In the data rows, 128 means zero.
Each row belongs to one hidden group. There are 3 groups. Groups can overlap: rows of different groups may look alike.
The table:
tensor([139, 129, 157, 101, 115, 129, 148, 137, 122, 124, 127, 135])
tensor([089, 160, 084, 105, 125, 112, 133, 111, 164, 159, 108, 079])
tensor([136, 145, 050, 144, 140, 127, 140, 168, 126, 118, 125, 110])
tensor([151, 094, 158, 091, 107, 139, 105, 101, 128, 091, 127, 160])
tensor([100, 138, 056, 142, 157, 109, 110, 110, 160, 122, 117, 094])
tensor([090, 122, 199, 172, 136, 135, 176, 121, 089, 131, 131, 162])
tensor([127, 161, 115, 073, 108, 131, 095, 142, 155, 161, 125, 101])
tensor([162, 101, 209, 128, 120, 128, 094, 095, 113, 113, 135, 167])
tensor([100, 110, 119, 189, 153, 133, 171, 151, 087, 127, 143, 146])
tensor([172, 132, 115, 087, 118, 132, 120, 148, 136, 117, 117, 109])
tensor([175, 118, 130, 071, 108, 137, 136, 152, 146, 111, 117, 113])
tensor([158, 132, 128, 176, 141, 134, 183, 133, 096, 126, 144, 147])
tensor([173, 142, 033, 158, 142, 124, 124, 118, 128, 120, 121, 124])
tensor([139, 135, 086, 175, 153, 130, 168, 148, 103, 119, 133, 134])
tensor([113, 092, 154, 112, 105, 138, 122, 134, 128, 119, 138, 154])
tensor([176, 150, 003, 184, 170, 119, 150, 143, 121, 102, 132, 128])
tensor([083, 122, 244, 173, 141, 117, 126, 125, 092, 136, 153, 156])
tensor([150, 157, 082, 114, 131, 120, 102, 133, 132, 132, 118, 101])
tensor([138, 104, 186, 112, 103, 127, 108, 117, 129, 106, 132, 161])
tensor([098, 157, 132, 096, 113, 124, 110, 114, 153, 173, 123, 097])
tensor([133, 103, 233, 176, 147, 124, 095, 124, 091, 138, 145, 145])
tensor([109, 117, 148, 163, 137, 123, 159, 146, 101, 123, 150, 141])
tensor([174, 127, 114, 024, 090, 143, 107, 168, 172, 127, 115, 108])
tensor([076, 130, 091, 129, 112, 130, 145, 120, 156, 176, 135, 084])
tensor([089, 130, 141, 107, 112, 118, 126, 106, 145, 187, 130, 100])
tensor([101, 132, 121, 099, 107, 136, 108, 114, 141, 183, 117, 104])
tensor([130, 114, 184, 118, 105, 125, 118, 126, 124, 101, 135, 151])
tensor([089, 130, 062, 142, 154, 102, 118, 102, 158, 127, 127, 098])
tensor([177, 127, 040, 152, 132, 140, 110, 119, 127, 127, 124, 124])
tensor([110, 147, 064, 147, 157, 119, 095, 122, 148, 133, 129, 104])
tensor([111, 120, 253, 135, 126, 138, 094, 107, 119, 121, 129, 171])
tensor([169, 127, 104, 086, 126, 144, 117, 151, 128, 128, 106, 109])
tensor([121, 159, 152, 089, 115, 135, 102, 134, 155, 177, 140, 110])
tensor([137, 137, 167, 087, 111, 140, 133, 138, 127, 106, 101, 141])
tensor([116, 117, 116, 169, 144, 127, 169, 160, 100, 125, 150, 138])
tensor([114, 163, 081, 130, 144, 127, 115, 119, 159, 146, 123, 104])
tensor([138, 103, 102, 110, 125, 139, 130, 159, 121, 116, 129, 126])
tensor([137, 111, 226, 137, 124, 132, 091, 110, 111, 121, 129, 166])
tensor([101, 146, 057, 143, 156, 114, 107, 117, 156, 131, 124, 100])
tensor([154, 106, 168, 100, 106, 127, 131, 115, 142, 070, 118, 161])
tensor([151, 148, 031, 183, 154, 127, 168, 145, 107, 116, 132, 123])
tensor([112, 124, 130, 180, 146, 124, 181, 138, 091, 127, 145, 143])
tensor([088, 110, 103, 128, 126, 107, 139, 097, 153, 158, 126, 092])
tensor([103, 148, 209, 148, 133, 132, 172, 111, 090, 133, 118, 152])
tensor([121, 130, 201, 111, 113, 126, 119, 131, 128, 100, 123, 158])
tensor([155, 084, 147, 088, 098, 146, 119, 107, 133, 083, 119, 158])
Some rows of the table again, each followed by its group:
tensor([076, 130, 091, 129, 112, 130, 145, 120, 156, 176, 135, 084]) -> K
tensor([083, 122, 244, 173, 141, 117, 126, 125, 092, 136, 153, 156]) -> J
tensor([089, 130, 062, 142, 154, 102, 118, 102, 158, 127, 127, 098]) -> K
tensor([103, 148, 209, 148, 133, 132, 172, 111, 090, 133, 118, 152]) -> J
tensor([136, 145, 050, 144, 140, 127, 140, 168, 126, 118, 125, 110]) -> C
tensor([175, 118, 130, 071, 108, 137, 136, 152, 146, 111, 117, 113]) -> K
tensor([109, 117, 148, 163, 137, 123, 159, 146, 101, 123, 150, 141]) -> J
tensor([169, 127, 104, 086, 126, 144, 117, 151, 128, 128, 106, 109]) -> K
tensor([154, 106, 168, 100, 106, 127, 131, 115, 142, 070, 118, 161]) -> J
tensor([121, 159, 152, 089, 115, 135, 102, 134, 155, 177, 140, 110]) -> K
tensor([172, 132, 115, 087, 118, 132, 120, 148, 136, 117, 117, 109]) -> K
tensor([137, 111, 226, 137, 124, 132, 091, 110, 111, 121, 129, 166]) -> J
tensor([090, 122, 199, 172, 136, 135, 176, 121, 089, 131, 131, 162]) -> J
tensor([139, 129, 157, 101, 115, 129, 148, 137, 122, 124, 127, 135]) -> C
tensor([100, 138, 056, 142, 157, 109, 110, 110, 160, 122, 117, 094]) -> K
tensor([139, 135, 086, 175, 153, 130, 168, 148, 103, 119, 133, 134]) -> C
tensor([133, 103, 233, 176, 147, 124, 095, 124, 091, 138, 145, 145]) -> J
tensor([151, 094, 158, 091, 107, 139, 105, 101, 128, 091, 127, 160]) -> J
tensor([158, 132, 128, 176, 141, 134, 183, 133, 096, 126, 144, 147]) -> J
tensor([150, 157, 082, 114, 131, 120, 102, 133, 132, 132, 118, 101]) -> K
tensor([121, 130, 201, 111, 113, 126, 119, 131, 128, 100, 123, 158]) -> C
tensor([111, 120, 253, 135, 126, 138, 094, 107, 119, 121, 129, 171]) -> J
tensor([176, 150, 003, 184, 170, 119, 150, 143, 121, 102, 132, 128]) -> C
tensor([116, 117, 116, 169, 144, 127, 169, 160, 100, 125, 150, 138]) -> J
tensor([177, 127, 040, 152, 132, 140, 110, 119, 127, 127, 124, 124]) -> C
tensor([138, 103, 102, 110, 125, 139, 130, 159, 121, 116, 129, 126]) -> C
tensor([127, 161, 115, 073, 108, 131, 095, 142, 155, 161, 125, 101]) -> K
tensor([110, 147, 064, 147, 157, 119, 095, 122, 148, 133, 129, 104]) -> K
tensor([174, 127, 114, 024, 090, 143, 107, 168, 172, 127, 115, 108]) -> K
tensor([138, 104, 186, 112, 103, 127, 108, 117, 129, 106, 132, 161]) -> J
tensor([101, 146, 057, 143, 156, 114, 107, 117, 156, 131, 124, 100]) -> K
tensor([130, 114, 184, 118, 105, 125, 118, 126, 124, 101, 135, 151]) -> J
tensor([151, 148, 031, 183, 154, 127, 168, 145, 107, 116, 132, 123]) -> C
tensor([137, 137, 167, 087, 111, 140, 133, 138, 127, 106, 101, 141]) -> C
tensor([088, 110, 103, 128, 126, 107, 139, 097, 153, 158, 126, 092]) -> K
tensor([173, 142, 033, 158, 142, 124, 124, 118, 128, 120, 121, 124]) -> C
tensor([098, 157, 132, 096, 113, 124, 110, 114, 153, 173, 123, 097]) -> K
tensor([112, 124, 130, 180, 146, 124, 181, 138, 091, 127, 145, 143]) -> J
tensor([089, 160, 084, 105, 125, 112, 133, 111, 164, 159, 108, 079]) -> K
tensor([162, 101, 209, 128, 120, 128, 094, 095, 113, 113, 135, 167]) -> J
tensor([089, 130, 141, 107, 112, 118, 126, 106, 145, 187, 130, 100]) -> K
tensor([100, 110, 119, 189, 153, 133, 171, 151, 087, 127, 143, 146]) -> J
tensor([101, 132, 121, 099, 107, 136, 108, 114, 141, 183, 117, 104]) -> K
tensor([113, 092, 154, 112, 105, 138, 122, 134, 128, 119, 138, 154]) -> J
tensor([114, 163, 081, 130, 144, 127, 115, 119, 159, 146, 123, 104]) -> K
tensor([155, 084, 147, 088, 098, 146, 119, 107, 133, 083, 119, 158]) -> J
